Some points, one per row:
[ 0.41 -1.73 -2.86 -1.23 -0.07  2.05  1.3   1.6  -0.55  0.04 -0.02 -0.17  1.11  0.44  0.05  0.5   0.3   1.04 -2.61 -0.34 -1.3  -0.41  0.46 -0.55]
[ 0.09  1.01  0.25 -0.75  0.57  0.56 -0.07  1.15  0.6   0.45 -0.42  0.06  0.4  -0.47 -0.71  0.39  0.6   0.61 -1.68 -0.64  0.29  0.02 -0.89 -1.14]
[ 0.64 -0.05 -1.46  0.07 -0.46 -0.8   1.44  1.58 -0.9  -0.08 -0.91  1.28  0.96  0.43 -1.32  0.16  1.45  0.93 -1.41  0.41 -1.33  0.13 -1.27 -0.69]
[-0.88 -1.41 -5.99 -0.49 -1.93 -2.26  3.48  2.76 -1.37 -0.27 -1.95  1.21  1.74 -1.15  1.66  0.    3.32  2.62 -0.02  2.32 -2.19  0.11 -0.78 -0.15]
[ 1.26 -2.09 -2.2  -2.06  0.85  2.45  1.41  2.52  1.36  0.6  -0.67 -1.   -0.13  0.35 -1.97  1.09 -1.24  0.56 -4.78 -0.43 -1.18 -2.26 -0.07 -1.06]
[-0.16  1.38  1.07  1.16 -0.6  -1.53 -1.14 -0.98 -0.38  0.13 -1.8   0.49 -1.98 -0.11 -0.55  0.25  1.56  0.56  0.8   0.88 -1.08 -0.42 -1.6  -0.4 ]
[ 0.57 -0.54 -0.96  0.34 -0.08 -0.69  0.49  0.28 -0.56  0.13  0.27  0.31  0.93  0.44 -0.02 -0.48  0.   -0.27  0.16  0.63 -0.48  1.03  0.36  0.22]
[ 0.05 -1.14 -1.15 -1.23  0.12  1.97  0.51  1.45  1.12  0.18  0.44 -1.    0.32 -0.23  0.46  0.72 -0.46  0.69 -2.26 -0.44  0.04 -1.17  0.88 -0.09]
[-0.54  0.56 -0.09  0.15 -1.31 -2.32  0.03  0.59  0.16  0.32 -1.69  0.41  0.03 -0.76 -0.96  0.18  1.27  1.14 -0.68  1.31 -0.53 -0.44 -1.33 -1.08]
[-0.76  0.43  0.15  0.73 -0.42 -1.01  0.24 -1.16 -1.26 -0.35  0.69  0.53  0.65 -0.5   1.97 -0.97  0.58 -0.48  2.86  0.18  0.86  1.1   0.99  1.05]
[ 0.51 -1.65 -2.44 -1.11  0.47  0.71  1.49  2.2   1.12  0.21 -1.17 -0.16  0.62  0.16 -1.62  0.9  -0.91  0.6  -2.54 -0.19 -0.52 -1.72  0.07 -1.2 ]
[ 0.05  0.68 -0.88  0.69 -1.02 -2.7   0.5   0.53 -0.39  0.39 -2.56  1.73 -0.46 -0.61 -2.86  0.3   1.65  1.6  -1.09  1.06 -2.07 -1.14 -2.6  -0.74]
[ 0.58  1.94  3.4  -0.24  1.12  0.91 -1.22 -1.13  0.81  0.34  0.01  0.05 -0.89  0.52 -1.73  0.22 -0.77 -0.25  0.   -1.03  0.53 -0.88 -0.59 -0.96]
[ 0.    0.41  0.74 -0.64  0.5   0.59  0.09 -0.09  0.65 -0.2   0.41 -0.21  0.29  0.07 -0.59  0.32 -0.54  0.23 -0.51 -0.71  0.58 -0.81 -0.21 -0.77]
[-0.78 -1.11 -1.26 -0.65 -0.64 -0.36  0.51  1.    0.23 -0.5  -0.16 -0.57  0.51 -1.51  1.98  0.57  0.73  0.89  0.48  0.39  0.53 -0.67  0.67  0.06]
[-0.29  1.5   1.29  1.59 -0.95 -3.   -0.54 -1.44 -1.02  0.25 -1.12  1.43 -0.09  0.24 -0.16 -0.54  1.57 -0.15  1.84  0.87 -0.71  1.49 -1.67  0.36]
[-0.02  0.24 -0.87  0.3  -0.31 -1.46  0.87  0.85 -0.44  0.2  -1.23  0.72  0.14 -0.22 -1.16  0.37  1.29  1.2  -0.24  0.28 -1.27  0.11 -1.28 -0.91]
[ 0.52  1.91  2.93  0.87  0.39 -0.63 -1.15 -0.71  0.45  1.19 -0.17  0.3  -0.85  0.09 -1.28 -0.33 -0.04 -0.69 -0.51 -0.31  0.1   0.46 -1.34 -0.67]
[-0.36 -2.34 -2.91 -0.82 -0.14  0.92  1.15  0.72 -0.46 -1.17  0.78 -0.77  0.82 -0.62  3.25 -0.31 -0.37 -0.03  0.55  0.7   0.55 -0.13  1.77  1.54]
[ 0.87 -0.14 -1.   -0.41 -0.39 -0.34  1.36  1.22  0.61  0.91 -1.49  0.8   0.56  0.07 -2.97  0.76  0.35  0.83 -2.31 -0.32 -1.24 -0.42 -1.54 -1.44]
[ 0.01  1.02  2.16 -0.07  0.34  0.02 -0.65 -0.39  1.19  0.79  0.87 -0.76 -0.31  0.18 -1.04 -0.07 -1.02 -0.63 -1.23 -0.11  0.21 -0.6  -0.08 -1.03]
[-0.51 -2.72 -2.04 -0.66  0.84  1.35  0.43  0.64  0.86 -0.59  0.94 -1.39 -0.18  0.26  2.17  0.55 -1.34 -0.4  -0.06  0.4   0.82 -0.09  1.97  1.63]
[ 0.11  0.97  1.28 -0.21  0.25 -0.01 -0.74  0.09  0.87  0.99 -0.55  0.09 -0.11 -0.2  -2.1   0.25  0.1  -0.27 -1.56 -0.4  -0.38 -0.06 -1.65 -1.33]
[-1.19 -0.63 -0.08  0.24  0.18  0.35  0.03 -1.2  -0.21 -0.98  0.67 -0.45 -0.69 -0.15  2.45 -0.2  -1.11 -0.61  2.99  0.29  1.47 -0.19  1.4   1.08]
[ 0.62 -0.71 -1.7  -1.05 -0.49  0.17  1.95  1.79 -0.12  0.59 -1.16  0.82  1.13  0.08 -1.66  0.32  0.88  1.73 -2.07  0.05 -1.42 -0.83 -1.37 -1.27]
[-0.32 -0.96 -0.68 -0.13 -0.45 -0.39  1.04  0.32  0.18 -0.98  0.68  0.18  0.75 -0.11  1.2   0.32 -0.29 -0.12  0.83  0.24  0.33  0.05  0.62  0.88]
[ 1.55 -0.92 -1.89 -0.4  -0.28  0.21  0.7   1.41  0.32  0.81 -1.22 -0.23  0.01  0.88 -2.38  0.7   0.36  0.57 -2.72  0.19 -1.65 -0.22 -0.84 -0.31]
[-0.11  0.65  1.79 -0.05  0.61  0.27 -1.08 -0.85  0.67 -0.03 -0.23 -0.49 -1.33 -0.04 -0.56  0.59 -0.89 -0.14  0.4  -0.84  0.68 -0.67 -0.17 -0.22]
[ 0.76 -0.99 -1.   -0.75  0.62  1.48  1.13  1.01  1.14  0.66 -0.27  0.11  0.22  0.66 -1.4   1.1  -0.92  0.54 -1.79 -0.78 -0.5  -1.01 -0.13 -0.1 ]
[-0.15 -1.2  -0.36 -1.07  0.12  1.56  0.81  0.52  0.81 -0.55  0.88 -0.99  0.63  0.19  1.56  0.38 -0.8  -0.16 -0.08  0.31  1.01  0.12  1.76  0.71]
[-1.11  1.21  0.87  0.41 -0.9  -0.7  -1.24 -0.9  -0.4  -0.23 -1.31  0.31 -1.9  -0.9   0.24 -0.43  1.18  0.62  1.26  0.69 -0.29 -0.6  -0.74  0.  ]
[ 0.18  0.78  3.4   0.09  1.9   2.75 -1.8  -2.29  0.9  -0.84  2.5  -0.78 -0.97  1.05  0.31 -0.34 -3.16 -1.51  1.93 -2.27  2.79 -0.04  1.83  0.28]
[ 0.35  0.58  1.55  1.28  0.22 -0.91 -0.97 -0.98  0.16 -0.24  0.53 -0.03 -0.42 -0.32  0.3  -0.36 -0.28 -0.88  1.2   0.26  1.09  0.39  0.29  0.34]
[ 0.93  1.59  2.17  0.16  0.52 -0.51 -0.04 -0.16  0.76  0.26  0.13  0.54  0.25  0.62 -2.91  0.2  -1.06 -0.09 -0.63 -1.18 -0.05 -0.5  -0.92 -1.45]
[-1.2  -1.51 -1.47 -0.62 -0.02  0.74  0.43 -0.3  -0.57 -0.98  0.74 -1.02 -0.1  -0.32  3.35 -0.32 -0.32 -0.24  1.99  0.18  0.45  0.13  1.75  1.67]
[ 0.96  0.45 -0.59 -0.49 -0.34 -0.38 -0.12  1.33  0.    1.41 -1.45  0.28 -0.28  0.03 -1.54  0.77  1.65  0.74 -3.01  0.35 -1.86 -0.12 -1.83 -1.57]
[-0.42  0.9   0.5   0.96 -1.01 -1.54 -0.63 -0.46 -1.39 -0.26 -0.76  0.44 -0.7  -0.32  0.52 -0.1   1.34  0.78  1.6   0.33 -0.58  0.59 -0.8   0.59]
[ 1.4  -0.82 -0.09 -0.63  1.36  1.13  0.49  1.84  2.44  1.36 -1.7  -0.35 -1.05  0.75 -4.58  2.16 -1.64  0.95 -5.46 -0.67 -1.19 -3.19 -1.88 -2.31]
[-0.59  0.48  2.38 -0.4   1.29  2.37 -1.58 -1.23  0.33 -0.55  2.46 -1.43 -0.7   0.67  0.87  0.04 -2.73 -1.98  0.92 -1.21  2.59 -0.57  1.95  0.47]
[ 0.34  0.92  1.44 -0.43  0.24  0.52 -0.94 -0.59  0.39 -0.29  1.36 -0.75  0.21  0.8   0.64 -0.52 -0.46 -1.05  0.4  -0.3   0.92  0.84  0.6   0.32]
[-0.19 -1.37 -2.05 -0.16 -0.23  0.15  0.79  1.07 -0.19  0.14 -0.44 -0.69 -0.02  0.11  0.31 -0.3   0.32  0.04 -0.93  0.98 -1.08 -0.37  0.38  0.52]
[ 0.84  0.69  1.64  1.53  0.42 -1.02 -1.   -0.33  0.75  0.55 -0.75  0.97 -0.28  0.69 -2.53  0.48 -0.57 -0.87 -1.08  0.55 -0.15 -0.25 -1.33 -0.75]
[-0.3   0.88  0.63  0.13 -0.1  -0.21 -0.11 -1.01  0.1  -0.61 -0.17 -0.11 -0.49  0.18 -0.07 -0.15  0.18 -0.04  0.43 -0.16 -0.19 -0.08 -0.3  -0.44]
[ 0.85  0.12  0.13 -0.96  0.98  1.68 -0.18  1.05  1.32  0.89 -0.77 -0.6  -0.36  0.44 -2.14  1.12 -0.87  0.13 -3.56 -0.3  -0.63 -1.47 -0.7  -1.3 ]
[ 0.33 -1.3  -1.32 -0.79  0.29  1.22  1.22  0.87  0.6  -0.02 -0.49 -0.18 -0.58  1.1  -1.2   0.63 -1.21  0.03 -1.27 -0.21 -0.39 -1.3   0.5   0.07]
[-0.29 -0.23 -0.3   0.17 -0.44 -0.74  0.21  0.04 -1.28 -0.56  0.35  0.25  0.28 -0.45  1.59 -0.36  0.68  0.17  1.55  0.55  0.59  0.97  0.48  0.77]
[-0.2  -0.55 -1.21  0.13 -0.35 -0.64  0.67  0.16 -0.15  0.63 -0.43 -0.29 -0.31 -0.13  0.22 -0.21  0.08  0.26 -0.13  1.01 -0.92 -0.01 -0.21  1.08]
[ 0.13 -0.5   0.94 -0.9   0.78  1.28 -0.18  0.01  1.02  0.57  0.83 -0.95 -0.35  0.29  0.26  0.31 -1.18 -0.56 -1.08 -0.36  1.17  0.08  0.    0.2 ]
[-1.18  0.   -1.01  1.08 -1.8  -2.84  0.69 -0.79 -1.77 -0.9  -0.53  1.16  0.14 -0.44  1.61 -0.82  2.21  1.04  3.17  1.48 -0.82  2.04 -0.53  1.64]
[-1.42  1.38  0.99  1.82 -0.98 -3.17 -0.38 -1.7  -1.74 -0.17  0.22  1.78  0.06 -1.02  1.59 -1.89  1.51 -0.06  4.14  1.02  0.17  2.1  -0.23  1.14]
[-0.35  1.21  3.19 -0.45  0.9   0.83 -1.61 -1.69  1.54 -0.16  0.08 -1.13 -1.37  0.18 -1.21  0.61 -2.04 -0.46 -0.13 -1.15  1.44 -1.3   0.01 -0.24]
[-0.52 -3.06 -5.04 -0.65 -1.11 -0.2   2.39  1.45 -1.28 -0.77 -0.24  0.13  0.84 -0.2   3.21 -0.31  1.08  0.82  1.1   1.26 -0.53  0.68  1.3   1.94]
[-0.16 -0.46 -0.35 -0.56  0.33  1.07 -0.1  -0.13  0.91 -0.72  0.98 -0.46  0.36 -0.01  1.01 -0.18 -0.74 -0.4   0.43 -0.73  0.64 -0.19  1.15  0.2 ]
[ 1.15  1.82  3.11 -0.22  0.85  1.02 -1.65 -0.5   1.33  0.72 -0.34  0.02 -0.65  0.87 -3.43  0.88 -1.03 -0.33 -2.47 -1.16 -0.15 -1.26 -1.43 -1.46]
[ 0.28  0.41  1.3  -0.86  0.83  0.84 -0.56  0.56  2.05  0.46 -0.16 -1.13 -0.16 -0.72 -1.09  1.29 -1.09  0.35 -2.31 -0.44  0.43 -2.03 -0.47 -1.22]
[ 1.31  1.85  1.32  0.62 -0.03 -1.85 -0.63  0.88 -0.34  2.12 -1.19  1.57  1.34  0.39 -3.15 -0.13  2.05 -0.11 -3.19  0.02 -1.4   1.79 -3.29 -2.16]
[-0.01  1.53  1.83  1.51 -0.1  -2.15 -1.36 -0.6   0.3   0.5  -0.56  0.91 -0.65 -0.29 -1.18 -0.48  0.11 -0.71  0.73  1.1   0.29  0.15 -1.46  0.19]
[ 0.14 -1.64 -1.66  0.05  0.61  0.9   0.66  0.11 -0.13 -0.6   0.34 -1.03 -0.56  0.4   1.04 -0.18 -1.17 -0.73 -0.42  0.36 -0.25  0.11  1.32  0.66]
[ 0.05  1.55  2.41 -0.2   0.79  0.96 -1.23 -1.12  1.32  0.52 -0.44 -0.69 -1.2   0.38 -2.41  0.36 -1.33 -0.05 -0.97 -1.61  0.61 -1.69 -0.32 -1.5 ]
[ 0.27  1.54  3.32  0.37  0.85  0.84 -1.63 -1.48  1.23 -0.15  0.45 -0.33 -1.06  0.19 -0.8   0.09 -1.17 -0.77 -0.17 -1.04  1.39 -0.67 -0.08 -0.33]
16 more points follow, each with its number after it:
[-0.31  0.42  1.73 -0.44  0.53  1.46 -0.87 -0.9  -0.04 -1.2   2.27 -0.86  0.64  0.05  1.94 -0.54 -1.26 -1.1   1.77 -0.74  2.5   0.64  2.19  0.98] 0
[ 1.07  0.06  0.58 -1.27  1.62  2.27 -1.05  1.42  2.13  1.1  -0.47 -1.2  -0.67  0.85 -2.73  1.43 -2.02 -0.09 -4.25 -1.   -0.06 -2.09 -0.51 -2.01] 1
[ 0.4   0.28  0.53 -0.35  1.32  1.74 -0.67  0.81  0.8   0.24  0.44 -1.45 -0.57 -0.14  0.13  0.11 -1.12 -0.26 -0.93 -0.74  0.57 -1.23  0.71 -0.84] 2
[-0.04  1.62  2.19  0.01 -0.36 -0.92 -0.96 -0.32  0.57  0.05  0.72  0.37  0.2  -0.46 -0.43 -0.15  0.52  0.4   0.08 -0.31  0.91 -0.12 -0.61 -0.7 ] 3
[ 0.09 -1.89 -3.28 -1.01 -0.64  0.46  1.73  1.56 -0.4   0.31 -0.83 -0.55  0.6  -0.25  0.98 -0.04  0.54  0.17 -1.02  0.66 -1.56  0.28  0.55  0.14] 4
[-0.58 -0.78 -1.97 -0.09 -0.81 -0.18  0.64  0.86 -0.96 -0.17 -0.3   0.26  0.78 -0.76  1.88 -0.66  1.63  0.68  0.63  0.35 -0.53  0.46  0.18  0.29] 5
[-0.84  1.98  2.73  1.04 -0.14 -1.75 -1.61 -2.2  -0.17 -0.62  0.44  1.07 -1.4   0.23 -0.11 -0.81 -0.56 -0.81  3.17 -0.05  0.84  0.62 -0.38  0.58] 6
[ 0.91 -0.42 -0.59 -0.04  0.09 -0.39  1.2   0.91  1.2   0.73 -0.68  0.85  0.94  0.68 -2.77  0.76 -0.27  0.2  -2.57  0.43 -0.85 -0.5  -1.66 -1.01] 7
[-0.53  1.02  2.92  0.32  0.25  0.45 -1.74 -1.85  0.43 -0.04  0.91 -0.82 -1.05  0.38 -0.03 -0.48 -1.2  -1.41  1.43 -0.92  1.18  0.76  0.53  0.58] 8
[-0.01  1.51  1.19  0.94 -0.66 -2.98 -0.64 -0.49 -0.74  0.98 -1.31  1.41  0.07 -0.65 -1.28 -0.45  1.96  0.29  0.28  0.58 -1.53  1.2  -2.59 -0.92] 9
[ 0.5   2.48  3.98 -0.34  1.2   0.22 -1.6  -0.89  2.27  1.22 -0.48  0.15 -0.23  0.31 -4.09  0.95 -1.61 -0.33 -2.28 -1.59  0.6  -1.55 -2.18 -2.44] 10
[-0.21  2.04  3.37  0.35  0.45 -0.16 -2.22 -2.12  0.54 -0.2  -0.12 -0.35 -1.53  0.56 -0.35 -0.6  -0.09 -0.5   1.4  -0.19  1.   -0.39 -0.42 -0.56] 11
[-1.44 -0.44 -0.03 -0.87  0.26  1.38 -0.54 -0.75 -0.48 -1.35  1.12 -1.43 -1.05 -0.59  3.92 -0.53 -0.37 -0.01  2.56 -0.48  1.93 -0.13  2.79  1.5 ] 12
[ 0.98 -1.81 -3.13 -0.48 -0.16  1.09  1.87  2.28 -0.86  0.24 -1.21 -0.13  1.19  0.73 -0.89  0.19  1.13  1.02 -2.44  0.14 -2.11  0.14 -0.55  0.09] 13
[-0.86  1.54  0.79  0.84 -0.91 -2.68  0.51 -0.55 -1.44 -0.31 -1.02  2.39  0.41 -0.81 -0.01 -0.26  2.19  1.51  2.44  0.44 -0.13  1.52 -1.08  0.19] 14
[-0.64  2.61  1.41  1.8  -1.47 -4.23 -0.8  -1.35 -1.83  0.71 -1.37  2.2  -0.05 -1.23 -0.13 -1.2   2.79  0.2   2.71  1.91 -0.43  2.39 -2.51  0.04] 15
Which two of these numbered points are nearest to each point below, ignoring the 3 directions in which the first points spread most? Their numbers follow each, nearest first.
[ 0.02  0.21  0.76  1.01  0.    0.5  -0.27 -0.71 -1.22 -0.41  0.65  0.08  0.1   0.78  0.69 -0.67  0.14 -0.48  1.54 -0.7  -0.2   1.45  0.44  0.8 ] > 13 8
[-0.26 -1.01 -3.01  1.27 -2.39 -2.51  1.6   1.4  -1.55  0.74 -2.09  1.81  0.01 -0.9  -0.49 -0.28  3.27  1.69 -0.23  1.79 -2.56  0.68 -1.87  0.93] > 8 6
[-0.05 -0.29 -1.72  0.53 -0.94 -1.    0.84  0.66 -0.94  0.64 -1.18  0.64  0.07 -0.26  0.17 -0.18  1.39  0.56 -0.4   0.85 -1.99  0.52 -0.75 -0.3 ] > 4 8
[-0.2   1.61  0.81  0.49 -0.8  -2.11 -0.27 -0.59 -0.36 -0.05 -0.73  1.53 -0.74 -0.07 -1.55 -0.32  0.62  0.45  0.66  0.46 -0.63  0.16 -2.01 -0.65] > 6 10
[-0.74 -0.49 -0.2  -1.38  0.44  2.   -0.62  0.44  0.64 -0.57  0.21 -1.58 -1.25 -0.41  1.49  0.47 -0.53  0.21 -0.3  -0.76  0.99 -1.54  1.17  0.39] > 12 11
[-0.61  0.76  2.33  0.49  0.81  0.06 -1.76 -1.03  0.14  0.13  1.52 -0.85 -0.99 -0.63  1.32 -0.79 -0.68 -1.1   1.72 -0.31  1.46 -0.1   1.06  0.39] > 2 1
[ 0.44  0.09 -1.27  0.36 -0.77 -0.83  0.26  0.25 -1.01  0.51 -0.77  0.16  0.32  0.02  0.12 -0.26  1.45  0.46 -0.29  0.78 -1.43  1.15 -0.93  0.  ] > 4 8
[ 0.3   0.09 -0.7   1.24 -0.89 -1.31  0.24 -0.13 -1.49  0.13 -1.19  0.66  0.11  0.4  -0.61 -0.55  1.57  0.41 -0.07  0.57 -1.67  1.36 -0.73  0.08] > 13 8
[-0.93  0.28  0.63 -0.48 -0.17  0.83 -0.71 -0.38  0.78 -0.82  0.46 -0.54 -0.86 -1.11  1.25  0.42 -0.7   0.34  0.52 -0.48  1.02 -1.77  0.93  0.26] > 12 11
[ 0.35  0.55  2.88 -0.17  1.91  3.46 -1.95 -0.66  1.4  -0.09  1.62 -1.83 -0.64  1.27 -0.13 -0.16 -2.62 -2.11 -0.51 -2.45  1.49 -0.17  1.74  0.05] > 13 4
[ 0.09 -1.42 -1.4  -0.81  0.3   1.29  1.03  0.63  0.13  0.11  0.88 -0.34  0.46  0.35  1.3  -0.17 -1.25 -0.42 -0.38  0.12  0.68  0.25  1.7   0.6 ] > 15 9
[ 0.05  0.25  0.62 -1.18  0.9   1.53 -0.38  0.13  1.38  0.3   0.78 -1.08  0.62  0.37 -0.4   0.88 -1.81 -0.34 -0.35 -0.91  0.86 -1.03  0.72 -0.71] > 10 15
[-0.67  1.35  1.34 -0.39 -0.34  0.02 -1.6  -0.4  -0.51 -0.07 -1.07 -0.17 -1.93 -0.57 -1.02 -0.21  0.84  0.71 -0.39 -0.09 -0.11 -1.26 -1.18 -1.11] > 12 11
[-0.38 -1.09 -2.49  0.48 -0.89 -0.91  1.59  0.28 -1.03 -0.58 -0.47  0.81  0.3  -0.21  0.71 -0.26  0.59  0.93  0.98  0.75 -0.04 -0.36  0.24  1.  ] > 6 10
[-0.12  0.73  0.83  0.74 -0.24 -0.59 -0.5  -0.89 -0.48  0.45 -0.71  0.15 -0.86  0.24 -1.06  0.31  0.6   0.32  0.43  0.   -0.15  0.37 -0.95 -0.12] > 8 1
[-0.69 -0.47 -1.89  0.66 -0.88 -1.26  0.45 -0.17 -1.88 -0.32 -0.51  0.29  0.04 -0.29  2.62 -0.62  2.73 -0.21  1.93  1.25 -0.95  2.25  0.01  1.26] > 4 8
[ 0.13 -0.04  1.03 -0.09  0.91  1.19 -0.66 -0.55 -0.03  0.44  0.32 -0.62 -0.68  0.84 -0.38 -0.01 -0.6  -0.73 -0.74 -0.63 -0.2   0.28  0.19 -0.74] > 4 8
[ 0.86  0.44  1.07 -1.67  1.19  1.94 -0.14  1.64  2.09  0.85  0.33 -1.03  1.1   0.01 -2.51  1.18 -1.42  0.56 -4.42 -1.66  0.17 -1.74 -0.52 -2.45] > 3 0
[ 0.01  1.69  2.63 -0.47  0.42  0.28 -0.14 -0.64  2.21  0.46 -0.44 -0.08 -0.4   0.22 -3.15  0.4  -1.11  0.5  -1.78 -0.92  0.6  -1.73 -1.14 -1.62] > 10 3
[ 0.07 -1.42 -2.01 -0.65  0.28  0.36  1.41  0.75  0.4   0.31  0.   -0.08 -0.06  0.06  0.49  0.6  -0.41  0.52 -1.16  0.8  -0.49 -0.15  0.19  0.17] > 15 9
[-0.01  1.03  2.73  1.25  0.5  -1.26 -1.03 -1.42  1.25  0.28  0.85  0.47 -0.07  0.49 -1.41 -0.19 -1.49 -1.32  0.53  0.07  0.9   0.   -0.47  0.33] > 7 6
[ 0.42 -0.01 -0.01 -0.71  0.49  0.96  0.04  0.14  0.23  0.12 -0.41 -0.58 -0.33  0.28 -0.22  0.57 -0.48 -0.29 -1.46 -0.62 -0.47 -1.13  0.06 -0.61] > 4 1
[ 1.03 -0.63 -1.84 -0.98  0.    1.6   0.74  1.93 -0.13  0.63 -1.14  0.    0.21  0.98 -2.11  0.84  0.85  0.97 -3.35 -0.62 -2.   -1.05 -0.78 -1.2 ] > 13 5
[-0.83 -2.47 -2.68 -1.38 -0.13  1.96  0.06  1.46  0.13 -0.92  0.34 -1.41 -0.41 -0.61  2.77  0.24 -0.16  0.96 -0.48 -0.07  0.65 -1.82  1.69  0.95] > 12 11
[-0.16  2.17  2.53 -0.18  0.16 -0.11 -1.11 -1.12  0.19 -0.3  -0.17  0.17 -0.45  0.22 -0.94 -0.05  0.02  0.3   0.35 -1.11  0.69 -1.02 -0.56 -0.81] > 12 11
[-0.99  1.65  1.66  1.49 -0.65 -2.26 -1.29 -1.8  -0.74 -0.24 -0.24  0.36 -0.88 -0.98  1.75 -0.76  0.95 -0.34  3.31  1.11  0.04  1.25 -0.75  0.81] > 1 9
[-0.06 -0.54 -0.96  0.31  0.2  -0.24  0.47 -0.4  -1.26 -0.56  0.05  0.29 -0.07 -0.1   1.21 -0.3   0.29 -0.16  1.45  0.51 -0.15  1.44  0.34  1.15] > 13 8
[ 0.34  2.16  1.75  0.51 -0.96 -2.18 -0.48  0.11 -0.04  1.3  -2.49  1.31 -0.02 -0.09 -3.68  0.34  1.5   0.73 -1.43  0.09 -1.81  0.16 -3.31 -1.79] > 8 9
[ 0.31  0.13 -0.06  0.05  0.45 -0.57  0.24  0.05 -0.14  0.64 -0.74  0.01 -0.18  0.16 -0.33  0.03  0.15 -0.42 -1.27  0.35 -0.74  0.21 -0.55 -0.55] > 4 9
[ 0.13 -0.75 -1.83 -0.82  0.15  0.61  0.18  1.45 -0.58  0.35 -0.22  0.01  0.55 -0.38  0.93 -0.04  0.84  0.32 -0.71 -0.24 -0.2  -0.01  0.28 -0.53] > 5 2
[ 0.03  2.17  2.4   1.03 -0.15 -1.69 -0.74 -1.81 -0.2   0.93 -1.5   1.44 -0.91  0.82 -2.79 -0.29  0.22  0.35  0.36 -0.36 -0.91 -0.42 -2.33 -0.9 ] > 6 8
[-0.8  -0.3  -0.81  0.61 -0.45 -1.07  0.05 -0.59 -1.14 -0.72  0.93  0.06  0.42 -0.54  2.49 -0.97  0.34 -0.22  2.66  0.69  0.4   1.17  0.8   0.63] > 9 15
[-0.04  1.32  4.    0.25  1.16  0.95 -1.87 -2.02  0.95  0.39  1.07 -0.95 -1.18  0.69 -0.17 -0.36 -1.89 -1.87  0.78 -1.04  1.38  0.21  0.31  0.02] > 4 8
[-0.07 -2.85 -2.77 -0.66  0.51  2.08  1.12  0.84  0.08 -0.94  2.2  -1.17  0.86 -0.07  4.06 -0.16 -1.25 -0.6   1.02 -0.13  1.05  0.71  3.12  1.77] > 9 15
[-0.9  -3.09 -3.66  0.01 -0.22  0.91  1.2   0.96 -0.99 -1.3   1.16 -1.43  0.07 -0.87  4.36 -0.47 -0.2   0.18  2.09  0.34  0.87  0.37  2.99  2.21] > 2 1
[-0.14 -0.16  0.14  0.45  0.07  0.03  0.21 -0.09  0.15  0.05  0.16 -0.13 -0.19  0.3  -0.35 -0.47 -0.23 -0.32  0.1  -0.3  -0.31 -0.24  0.07  0.39] > 8 4
[-0.81 -0.93 -0.44  0.18  0.5   0.2   0.2  -0.73 -0.28 -0.74  1.07 -0.46  0.27 -0.13  2.57 -0.97 -0.65 -0.75  2.44  0.19  1.49  1.15  1.58  1.74] > 15 9
[ 0.59 -0.15 -0.83 -0.07 -0.33 -0.82  0.77  0.35  0.52  0.43 -2.37  0.51 -0.27  0.14 -2.57  0.39  0.83  1.11 -3.19  0.74 -2.42 -1.71 -1.98 -1.32] > 11 6
[-0.48 -0.92 -1.57 -0.92  0.08  1.13  0.36  0.37 -0.67  0.03  0.47 -0.45 -0.2   0.03  1.87 -0.55  0.34 -0.08  0.44 -0.31  0.26  0.05  1.13  0.38] > 5 4
[-0.12  0.67  1.74  0.73 -0.13  0.26 -1.66 -1.07 -0.33  0.12  0.05 -0.32 -1.33  0.68  0.1  -0.33 -0.27 -1.    0.79 -0.11  0.35  0.38 -0.09  0.44] > 8 4
[-0.12 -2.27 -2.13 -1.5   1.03  2.76  0.67  1.1   0.85 -0.89  1.22 -1.41  0.56  0.25  2.54  0.48 -1.76 -0.31 -0.58 -0.43  1.41 -1.2   2.2   0.73] > 1 5
[-0.02 -0.19 -0.36 -0.74  0.7   2.25 -0.95 -0.14 -0.1  -0.15  1.18 -0.97 -0.29  0.39  2.53 -0.61 -0.41 -0.46  0.38 -0.22  1.    0.54  1.41  0.37] > 5 1
[-1.21  0.69  0.87  0.6  -0.24 -1.62 -1.   -1.21 -0.45 -0.42  0.5  -0.15 -0.46 -0.97  2.62 -1.07  0.41 -0.48  3.13  1.05  0.92  1.33  0.63  1.09] > 1 15
[-0.05  1.78  2.89  0.67  0.2   0.29 -2.61 -1.22 -0.65 -0.06  0.43 -0.39 -1.03 -0.29  0.63 -0.9   0.09 -0.73  1.07 -0.61  0.85  1.08 -0.1  -0.23] > 5 2
